One turn moves every row onto another: examples first, then more rows asked
Q9: [  1  -8 -12 -18  11   2   0  13   8 -13   7 -19   1   2   3 -14   7   8
  -7]
Q738: [  2  -1 -16 -18   1  11   7  -3 -23 -15  -5 -13   9   9   5  -9  14  19
   0]
Q197: [ -6  -6 -19   3   5  13  -1  -1 -16 -17 -10 -17  -2 -16  -3  -5   0   5
 -10]
Q427: [  9  13  -5  -1   8  13   1   5 -24   2 -11  -6   8  15   0 -15  -1   0
  -2]
Q113: [  1 -22  -5 -21   0   7  -8  -3 -12 -10   1   6   2  -8  -1  -9   4   2
  -6]
Q570: [  1   8 -10 -10   2   8   2   6 -10 -13  -3 -32   1 -12  -8  -7  -8   4
  -3]
Q443: [  4   9 -10   2  10   0  14  18 -22  -7   3  -7   9  -5 -10  -7  -8   4
  -1]
Q13: [  8  14  -9  -6  -2   3  12  -7  -3 -13  -7   1  16  -2  -3  -6 -15   8
 -10]
Q119: [ 14   1  -9  -9  -1  20   8 -11 -18   1  -6  -4  15  -1  -3  -9 -19   7
  -4]
Q181: [  6 -17 -13   3   7  12  -5   4 -17  -2   4 -20  -2   8  -3 -14   6  13
   3]
Q980: [ 11   7 -12 -13  14   9   2   2   0  -3  -5  18  10   9  -6  -2   1  -4
  -7]
Q801: [  7  28 -17  -3   9  10   8   1 -14  -7   3 -15   4  -2  -5  -4  -2   7
  -1]
Q814: [  2  -4  -5 -22   6   4  10  -9 -11   2   6 -11  14  17 -17  -6  -8   6
   2]
Q786: [ -1   1 -18 -10   4  -5   4   1  -3 -13   5   1 -10 -12   5 -22  -4   7
   2]
Q57: [ -6  -4 -17 -20  19  10  -1  -4   2  -5  -3  -4 -10   8 -11  -8  16   5
  -8]
Q913: [  0 -14 -24 -23  15  11  14  -2 -15  -4  -3  11  11   7  -4 -12   1   5
  -5]
Q401: [  5   2 -19   3   0  15   2  -5  -1  -5  17 -22  10   4  -3  -6  -6   3
  -2]
Q873: [  6  -2 -22   3  21   8  -4   6   5  -6   3  -6  -4  -7  -4  -5  -6  -2
 -18]
Q135: [  0  -1 -15 -17   6  12  11  -2 -23 -11   2 -14   4   3 -27  -8   8  10
 -13]
Q843: [  4   7 -15 -18   9  17  -4 -11 -18   3  -8 -17  16  12 -14  -2  -6   3
 -10]
Q789: [  8  -1 -15   0   3  23  -5  -4 -13  -8   2 -15  11  -3  -8 -11  15  17
  -8]
Q361: [  1  -8 -14 -23  11  -2  -4   9   3   1  -8  -5  -5   0  -9   4  -8  -7
  -7]
Q499: [  8   0 -20 -12  18 -11   8   4   0 -13  -1   5  -7   2   4 -10   5   8
  -3]
Q812: [  4  -2  -8 -23  -2  13  -2 -14 -12  -7 -12 -11  -6  15   0   1   5  11
  -1]
Q36: [ 18   0  -6 -10  14  13   3  10  -7   1  -3  -3  -8  -7  -4  -9 -17  -9
  -1]
Q884: [  3 -20  -7  -7  14  10   2  -5   0   1  -2  11   2  -9  -1 -11   2   3
  -8]
Q467: [  3  -2 -13 -25   3  -7  -3   4 -10   0  -5   0  -3   3   3  -6 -20   0
 -13]

Q361 turns into Q884
Q801 turns into Q843
Q13 turns into Q812
Where do these go?
Q119 turns into Q738
Q786 turns into Q467
Q814 turns into Q181
Q9 turns into Q36
Q427 turns into Q135
Q873 turns into Q980

One turn moves every row onto another: examples first, then more rows asked
Q348: [-16 -10  -5   2  -9 -27  -1  -2  -8   6  -3  18  -8   7]
Q96: [-10   9   5 -14 -10 -10  -2 -10   1  12  10   4 -13  -1]
Q874: [ -3 -18  -1  -9 -19 -10 -10  -2  -9   8   3  -1 -28   7]
Q298: [  4 -10  -7 -10  -1  -2  -3  -6  -3  25 -10  -1  -8  -7]
Q630: [  3  -8  -1 -13  -7  -6   5  -8   8   5  18  -1 -10   1]
Q510: [10 -7  3 13 -8  9 -4  3 -6 12  4 12 -3  3]
Q376: [-11  -4  12  17 -19 -13   0   5  -5   9 -12  -1  -4   5]
Q713: [ 12  -2   8  -2  -4  -4  13  -2   1  21  -2   6 -23   9]
Q358: [ -6   2   8   6  -6  -3   3  -2   8  19  -1   9 -28  -5]
Q740: [  8 -17   5  12  -1  -8  -6  15  -8  10   6   3   0   3]
Q146: [ 14   1   2  -1 -19  -9   0   6   3   7   3  20 -13   0]
Q668: [ -7 -13   1 -24 -13 -15  -2   4   1   8   7  -2  -9   0]
Q354: [ -3  -1  20  -6  -5 -16   3  -5   2  10  -7  -1 -24  10]
Q719: [ -5 -22   0 -11   4 -15   3   5  -2  21 -11  -1 -12   2]
Q247: [  0 -10  11  15  -7   3   6   6  -2   7   1  17  -7  12]
Q237: [  4 -14   4  -5   3 -19  -8  -4 -11  15  10  -5 -22  11]
Q893: [ -6  -8   4  13 -24 -11 -10   9 -14  13  -6  -3  -5   0]
Q837: [ -2 -14   6 -22   0  -4  -7  -1  -2   7 -10   7 -13   3]
Q332: [  0  -4   2  12 -11   4   5  -7 -11   5  -4  12   1  13]
Q2: [-11  -4  -1   9  -9 -20  -1  -1  -1   4   7  23 -15   3]
Q276: [  5 -17  -1  13 -17 -10  -9  13 -14  11   4  -2  -4   4]
Q721: [ -8  -3   4 -13 -11 -24   4  -4  -7  12  14  -4 -15  12]
Q207: [ 11 -10   5   2 -11   3  -7  13 -10  17  -6   8   2   2]
Q910: [  3  -2  -2 -21  -7 -11  -4  -6  -7  15  13  -2  -6   3]
Q883: [ 18   0   0  -1 -15 -12  -1   2   7  11  -2   9  -4  -8]
Q542: [-10 -10  -6   3  -6 -14  -3  -4 -17  24   4   5 -26   9]
Q62: [  3 -12   6   6   3   0  -6  12  -4   7  -1  11   5  -2]
Q832: [-14  -8   1  -2 -17  -6   1   4  -5  17  -4  13 -31   4]
Q16: [  4 -12   5  -2  -9  -3   7 -17   6   2   3  -2 -23  10]
Q885: [ -7 -18   1  14 -18 -12  -1   2 -16  13  -7  -1  -3  14]
Q983: [ -6  -4  10  20 -13  -6   8  -5  -4   5  -6   4  -2  12]
Q825: [  3 -20   6   9 -11  -5  -6  14   0  14  -8  -3   2  -4]
Q808: [-11 -25  -8   5   0 -15   1  -3  -1  18   4  -3 -20   2]
Q639: [ -8 -12 -12   1  -9 -28  -4  -8  -8  11  -4   6   1   3]
Q24: [-17 -10   1  17 -18  -4  -4  -3 -10  10  -8   8  -5   5]
Q658: [ -3 -19   5  -5   8 -11  -8  -3   8   7   4  -3 -16  -5]
Q718: [  4 -18 -11  -1 -13 -25   2  -5   0   9  -6  -1   2   1]
Q642: [-1 -7  2  4 -6  8 -2  3 -9  5 -6 17  4  4]
Q464: [-12  -5  -1 -13 -22 -11   2  -9   0   5  13   2 -18   5]
Q391: [-11  -6   2 -10  -6 -20  -4  -4   5  11  15  -8 -11  -4]
Q529: [ -3   0  11 -20  -7 -12   8  -1   5   7   9   5 -11   8]
Q438: [ 16  -8  -2  -5 -11 -22   3   1   3  13  -7   1   2  -1]
Q840: [  4   4   3   6 -11 -15   0   2  -3   8   9  24 -17   5]
Q537: [-10   0   8  -4 -13 -10 -14  -8  -1  13  -4  -2 -26  -6]
Q394: [ 13 -15  -7  -7 -12   5   8  -6   3  16  -4   2 -17   2]
Q794: [-13  -1  12  15  -6  -4   0   2  -8  12  -7  15  -4   9]
Q223: [  6  -3  -2 -12  -4   1  -6 -19  -9  12  -1   3 -15   6]
Q583: [  1 -16   4  18  -8 -15  -4   4  -8  18  -4  -8   2   4]

Q376 turns into Q983
Q630 turns into Q910
Q883 turns into Q438
Where do these go?
Q247 turns into Q510
Q719 turns into Q808
Q874 turns into Q537

One turn moves every row onto another: examples first, then more rows asked
Q429: [ 14  -9 -10  -6   0   3  -4  11 -11   3 -13   0 -16 -25  16  -5  -6]
Q190: [ 16  -3   4  -8  15   6 -16  23   0   5 -14  -6 -14 -31   9  10   8]
Q492: [  2 -14  -2 -11   4   1 -11  10 -11  -2 -19  -6 -14 -16   8  -6  -5]
Q603: [ -5  11   3  19   5  10 -11   0   2   7  -2  10 -20 -23   7  -2  -8]
Q293: [-14   9   6  10   7  25  -2  10  -9   3 -11   5 -30 -20  -1  18  -1]
Q815: [ 14  -6  -8  -3   4  -1  -6   9 -12   1 -19  -4 -14 -16   8  -7  -2]
Q574: [ 10   0   9 -12  20   5   4  18 -10  13 -20   2  -9 -21  21  -2  -2]
Q292: [-19  14   9   3   5  22 -10   9  -6  15 -15   5  -3 -17   7  14 -11]
Q245: [ 11 -12  -1  -4  14   7 -12  23  -8  10 -17  -7 -18 -24  13  14  10]
Q337: [-17  11   7   8  10  20 -10  16  -4   6  -8   7 -28 -21   1  21  -2]
Q587: [ -9   7   7  19   0  14 -11   3   2   2  -4   7 -17 -21  -2   2 -10]
Q153: [-14  17  16   5  13  18 -17  14  -5  13 -16   1  -3 -19   5   8 -13]
Q795: [  8 -12  -3  -9  14   8  -3  23 -12   2 -17  -6 -17 -32  13  14   4]
Q890: [ -6   8   6  19   1  16  -4  -2   4   5  -6   9 -11 -26   1   5  -6]
Q396: [  7   4   6 -12  19   5   2  15 -15  10  -8   3 -17 -20  25  -6   3]
Q122: [ 13   1   8 -11  12  11   1  21 -16  10 -17  -3  -6 -26  20  -2  -6]
Q377: [-20  16  14   6  10  16  -9   9  -6  11  -9   7  -4 -17   7   9 -13]
Q888: [-21   3   4   8  15  16  -8  11  -9   0 -13   3 -31 -20   1  18  -3]

Q245 turns into Q815
Q122 turns into Q795
Q396 turns into Q190
Where do these go?
Q293 turns into Q890
Q587 turns into Q377
Q153 turns into Q888

One turn moves every row onto another: examples first, then more rows asked
Q483: [-11   9   8 -23 -12 -11  -1   2   4  -6  -7 -13 -20  12  14  16   4   4
  -3   5  -6   3  -7   6   1  15  -7   4  -3  12 -26  -2  19   8]
Q342: [-10   7   2   4  -4   2  -8   9   0   4  -8 -14   1  17   1 -13  -1  11
  -8  -2   5 -19 -13  -6  -8   0  -7   1   7  -4   0  -7   3  -5]
Q673: [ 11   5  12   2  -2  10   4  -6 -14   1   8  -6  -3   8  -2  -5  -1   8
  -4  -2  10 -11  -9   2  -9  10   1  -3  26  -1  -9 -10  14  14]
Q524: [ -5  19  -2  -5   5   1 -11   9   8  15 -14 -18   2   2   4  15  -4  -2
 -15   1   7   1  -8  19  -2  24 -11   2  -1   9  -7 -18  15   9]
Q195: [  2  -3  22 -16  -3  14   3   0  -2   6   3 -17 -11  20  12  15  -3  13
   7 -15   7  -2  -5   9  -9  15  -9  13   3  -4 -16  -6   8  -5]
Q54: [  0   5  24 -11  -4   3 -16 -11   4  -3 -12  -5   0   9  13   9  10  11
  -9  -2   9  13 -11   9  -5   5 -20   6  11  10 -26   0   9  10]
Q620: [  8  -7  18 -10  -4  13  -2   4  -8  -2   0 -19 -10  18   6  20  -4   7
   7 -14   9  -6  -2  10  -7   7  -9  11   6  -4 -13  -7   6   2]
Q513: [-21  15  -9   2 -16  -4 -20 -11   5   8  -8 -14 -23   3   7  12   7   6
 -18  12   0  -5 -11  10  -5  18 -17   8   9   1  -4 -10   9   5]
Q967: [-14  16   9 -18 -19  11   5 -18   2  -3  -2 -11 -10   4   8   7   5   4
  -7   4 -15   2   7   6   0  28 -12  -2   2 -13 -15 -10  19  12]
Q73: [ -6  12  -1   3   5  14  -6 -16   9  14 -10   3 -18  -9  -3  -3  -3   9
 -19  -6   0  -5 -20   7   0  20  -6   3  16 -14 -12  -4   7   2]
Q321: [  2   4  13   0   5  10  11  -4  -9   5   2  -5  -7   7  -7  -4  -9  13
  -3  -2   5  -9  -5   5  -9   8   6  -6  27  -5 -14 -12  11  15]
Q21: [  4  -6  22 -13  -2  12   7   3  -6   0  -3 -15  -9  19   3  21  -5   4
   5 -14   9   1  -6   6  -6   3  -8  11   2   2 -16  -8  12   4]
Q915: [-19  15 -10  -6 -13   1 -17 -11   3   4 -16 -18 -19   1   8  14  10   7
 -17  10  -1  -3  -7   9 -10  26 -14   9  12   1  -2 -15  10   7]
Q937: [-12   7   3  -3   5  -2 -12   6   1  15 -16 -18  -2  -4  -4  24   2  -1
 -12  -3   8   1  -8  16  -4  24 -13  -1   8   8 -11 -13  20   9]
Q140: [-19   8   2 -17  -7  -9  -2   4   2  -1  -1 -11 -22  16  18  17  10   6
  -4   1  -5  -6  -9  16   2  10  -3   0  -4   7 -21  -5  13  15]
Q220: [-12  16  10 -19 -24  15   3  -9   4  -7 -13 -18 -10  11  10   9   0   9
  -2  -6 -11  -3   5   2   0  20 -15  -2  -6  -8 -11 -14  16   2]
Q455: [ -5   1  29  -6  -2  16  -9 -11   4  -8  -7  -2  -4   7  14   7   6  13
 -14  -2  11   2 -13  17  -7   4  -8  10  16   8 -31  -5   7   4]
Q34: [  3   3  15  -1   0  13  10  -4 -11   6   2  -3  -1  10  -6  -8  -5  10
 -10  -7   0 -10  -4   9 -10   5   3  -2  24 -11 -11  -8  10  14]
Q93: [  1   6  25 -10  -6   3 -11 -11   1  -8  -8   1   2   1   9   4   5  14
 -16   2  10   3  -7  17  -3  -3  -6   9  16  10 -30  -3   9   4]
Q643: [ -9   8   4   5   1  13 -11 -16  15  15  -9   4 -15  -9  -1  -9   0  13
 -16  -3   1  -7 -14   8   1  19  -5   4  22 -10  -9  -4   8   8]
Q800: [ -4  13   3  -8 -17  16  -2  -2  21   5  -1 -14 -19  -2   0   7  -7   1
 -20  11   5 -12   5  10  -1  14  12  15  16  -3 -19 -17   4  15]
Q215: [  7   5  27 -12  -7   7  -4  -7   0  -1 -11  -7   3   4  12   8  13   9
 -11   4  11   4   1  13  -8  -1  -6   4  13  12 -29  -6  10  10]
Q167: [-16   4  -5   0 -17   3 -14 -13   6   6 -11 -19 -30   0   6  14   8   4
 -26   3  -2  -5 -13   9  -9  19 -14   5  14   2  -4 -15  10   3]
Q934: [-11   4   4  -1  -3   4 -16   4   2   5 -15 -14  -4  13  -3 -12  -9   7
  -8  -9   0 -15  -6  -8  -8  -1  -5   2   4  -2  -2  -6  -3  -5]
Q936: [ -5   6   5  -5 -11  15 -10  -7  26   3  -8 -10 -16   3   7   4  -9  11
 -21  11   3 -13   5   7   0  16  18  10  12  -4 -15 -17   4   9]
Q671: [ -7  13   6  -5 -16  21 -15  -6  18  -1   3  -8 -18  -2  -2   4 -10   5
 -24   4   4  -7   1   3  -5  17  13  14  21  -2 -14 -17   5  12]
Q660: [ -8  13  -8   2   2  15 -10 -15  19  13  -6   1 -11 -10  -2  -4  -2  11
 -14  -5   6  -8 -12  10   2  14  -1   1  16 -14 -10  -5   8   3]
Q782: [-19  15  -4 -10   1  -4 -13   2  11   6 -12 -12   6   1  -1  15  -4   2
 -18  -3   6  -4 -17  22  -1  20  -9   0   3   9 -10 -17  18  11]
Q456: [-15   9  -8  -5   3   5  -5   4   8  19 -11 -15   1  -1  -8   9  -4  -4
 -11  -5   5  -5 -10  19  -7  20 -13   3   3   3  -2 -20  17  12]
Q629: [-16  10   0  -8   8  -2  -9   2   5  12 -13 -16   8  -1   1  18  -2   0
 -15  -7   7   2  -8  19  -2  26 -10   1  -2   4  -9  -8  18  13]
Q923: [-25  13  -3   1 -19   1 -13  -9   0   5 -12 -13 -26   2  13  10  11   6
 -20   8  -1  -5 -14   9  -8  21 -16   8  13   2  -3 -11  10  11]
Q623: [  0   2  18   0  -3  12   4  -2  -4   5   5 -10  -1   6  -2 -12  -7  11
  -8  -7   6 -13  -6   4 -11   2   6  -5  25  -6 -10 -13   9  17]
Q566: [-15   7   9 -17 -13 -14  -4   2   9  -1  -2 -16 -21  15  17  18   7   6
   1   1  -2  -4 -11  12   1  10  -4   6  -2   3 -24   2  17   5]
Q596: [  1   9  33 -11  -7  11 -13 -12   6  -6 -10  -3   2   1   5  10   6   7
 -12  -5   7   5 -11  11 -13  -2  -7   5  13   9 -26   0  14   7]
Q700: [ -1   5   6  -9  -8  15 -11  -6  16   7  -4  -9 -18   2   0   3 -13   6
 -18  -2  10 -16  -1  10  -1   7  20  19  16  -2 -22 -14   8  16]
Q726: [ -9  14  -2   0   1   5  -7 -13  11  15 -11   9 -14  -9  -2   1  -5  13
 -10 -10   0  -9 -17   1  -1  15  -2   0  23 -14 -15  -3   4   4]
Q607: [-11  20  15 -13 -24  17   1  -7   0  -9  -5 -16 -11  11   3   4   1  10
  -1  -4 -14   9   4  -2  -4  19 -15  -3   2  -9 -10 -11  17   8]
Q468: [-11   4   3   0  -8   6  -9   6   5  -3  -9  -9   5   9  -2 -10  -5  11
 -11  -7  -8 -14  -6  -1  -9  -7  -7  -1  12   0  -2  -4  -4  -4]
Q204: [-15  10   5 -18 -11 -12  -4  -2   4  -5  -6 -21 -21  15  19  20   0   3
   1  -1  -5  -4  -6   9   2  14  -4  11   0   6 -26  -3  14   9]
Q891: [-15  25  16 -17 -19  12   5  -6  -6  -5  -4 -14  -8   3  10  10  -5   4
  -4  -4 -13   3   9  -2   1  22  -9  -1   0  -4 -11  -9  20   5]
Q81: [-17  18  12 -13 -15  13   4  -3  -5 -10   0 -14 -17   8   3   8   0   8
  -5  -4 -22   2   2   0  -3  16 -13  -8   0 -11 -18  -9  17   6]
Q405: [  3  -6  26 -16  -9  14  -2   4 -10   1  -1 -12  -5  17   7  17  -6   5
  -1 -16   7   0  -6   7  -6   4  -9   9   1  -2 -19  -5   2   0]
Q319: [ -6   7   6  -3   3   5 -11   9   0   8  -6 -10   3   6  -2 -11  -7   8
  -9 -12  -5  -7  -1 -11  -9   0  -4   0   7  -3  -7   0  -2  -5]
Q878: [ -8   6   4  -5 -13   1  -8   5  -6  -1  -2 -15  -4  17   1  -9  -9  14
  -9  -5  -2  -8  -3 -11  -3  -9  -7   6  10   0  -7  -3  -2  -4]
Q137: [  0  14   2  -6 -17  13  -6  -2  19   5  -6  -9 -21  -1   6   8  -6   6
 -14   5   6 -18   5   5   3  21  13  15  18 -11 -21 -10   8  11]

Q596 turns into Q524
Q321 turns into Q566
Q215 turns into Q782
Where do these go?
Q937 turns into Q342
Q34 turns into Q204
Q673 turns into Q140
Q660 turns into Q405
Q629 turns into Q934
Q456 turns into Q878

One turn moves every row onto another: examples first, then more rows asked
Q731: [-11  -8   5  -3   2  -2   3 -23 -15  -2  -2  10  -3   4   5  10   0  -3
  -2 -10  -1  -1]
Q903: [-10 -14  -9  18   0  -1  -2 -16  -9 -16   7   7 -15  -9  -3  -5  -1  11
   7   0   6  10]
Q520: [-12 -15 -14  11  10   2  -4  -2 -11   3  -9 -16   3   6  -1 -13  -3   5
   5   5  -2  15]
Q822: [ 5 -8 -1  8 31  5  0 -3  4 -1  3 -5  9  6 -9  0  4  1 -2  3  5  1]
Q453: [  5  -1  -8   6  16   9 -11 -16 -10  -6  -6  -8 -12   6   0   1   7   5
   4   9  -6  17]
Q717: [ -7  -9 -14  17  13  -7   7  -4 -10  -9   3  -6 -20  -9   0  -8  14  16
   9  -8   6   6]
Q406: [ -9   6  -9   7  14 -20   6  -2 -11  -1   3 -22 -22  -2   0  -8  11   6
   2  -3   2   6]
Q539: [-24  -1   2   9  -9   3   7  -4 -12   9   5   6 -11  -5   1  -2  10  -7
   2   6  12  -7]
Q914: [ -3  -8  -5   6  19   4  -5   1  -2  -1   4  -3  17   9 -10   2   2  -6
  -8   1   9   5]
Q120: [ -5 -12  -3   4  20   7  -6 -10   0   0  -1 -16 -13  -2  -6 -14  -3   6
  -3   8  -7  16]
Q124: [ -7   5   6  15  -2 -10  12  -2   2   2  -1   9 -18   0   6 -11  10 -11
   7  15   4 -10]
Q882: [ -4  -8 -15  12   6  -7 -10   3  -5  -6   3  -5  -3  13   0 -15   8   4
  -9   8  -4  17]
Q797: [-22   2   2   4   1  -4   6 -11  -8   6  -2   1 -22  -6   1  -4  16 -16
   3  -2   2 -10]
Q186: [ -1  -5  -5   1  27   4  -7  -7  -3  -3  -1  -7   7   6 -10   5   9 -10
  -5  -7   4   3]
Q103: [  5  -5 -12   6   7   5 -11   1  -4 -10 -11  -8 -11   0   0  -9  12  -6
  -4  -4   2  20]
Q156: [ -6 -17  -6   8  26   1  -3  -8   3  -6  -1  -4  12   6 -12  -6   0  -9
  -2  -4   1   1]
Q466: [  8  -6  -4   7  24  -4  -4  -1   8  -7  -3  -3   9  10  -7  -5   4 -12
  -5   0   4   3]
Q827: [  1  -3  18  -1   7  -3  16  -1   4   7   7   0  -8   0   4  -4  -6   5
 -10   6   7   1]
Q796: [ -8  -2   1  10  -8  -4  -4 -11  -6 -10   3  -2 -13  -9  -4  -6 -15  -3
   1  10   9  16]
Q336: [ -9 -11   2   1   9 -17  14 -10  -7   3 -16  -4  -3   4   8  -7  -1  -8
   5 -13  -4  -6]
Q647: [ -5  11  -2   5   1 -18   0  -6 -10  -2  -4 -18 -14  -1   1  -7  -8  -7
   5   8   3  11]
Q758: [-14  -6  -8 -12  -2  -1   1  -2  15  -3  -4   4 -10 -16   2   6   8   4
   0   8  14  -5]
Q902: [-12  -5 -13  -6   2  -8   8   3  12   1 -11  -2  -5 -12   7   3  10   8
  10   9  13 -10]
Q698: [-11   4   5  13   5   2  15  -2  -6  10   5   5 -18  -5   5  -3  15   4
   8  12   9 -10]
Q147: [ -9  -2 -10  -7   2 -11   4 -11  11  -2 -12   3  -5  -6   8   6   3   3
  14  15   5 -10]
Q129: [-22  -3  -9 -15   3 -14   0  -8  14   2   1  -2 -10  -8   1   4   8   4
  -2  10   3  -8]
Q256: [-11  -4   2   0   6  -9  11  -2 -12   6  13   4  -4   8   5   5  14  11
 -13  -8   5  -1]
Q360: [-21 -10   2  15   3  -6  10 -13   1   2  -1   9 -19  -5   1 -14   9  -9
   8   5  -2 -12]
Q995: [-16  -7 -15  -6   2 -15   0 -12  11  -7  -3   9  -8  -3   5   4  13   5
   6  10   2 -11]
Q941: [  7 -14   7   9   7  -4  17  -2   6  -9  -8  11 -10  -4   8  -9   5   0
  -1 -10   6  -2]

Q882 turns into Q520
Q539 turns into Q360
Where do these go?
Q903 turns into Q717
Q941 turns into Q256
Q147 turns into Q758
Q822 turns into Q186

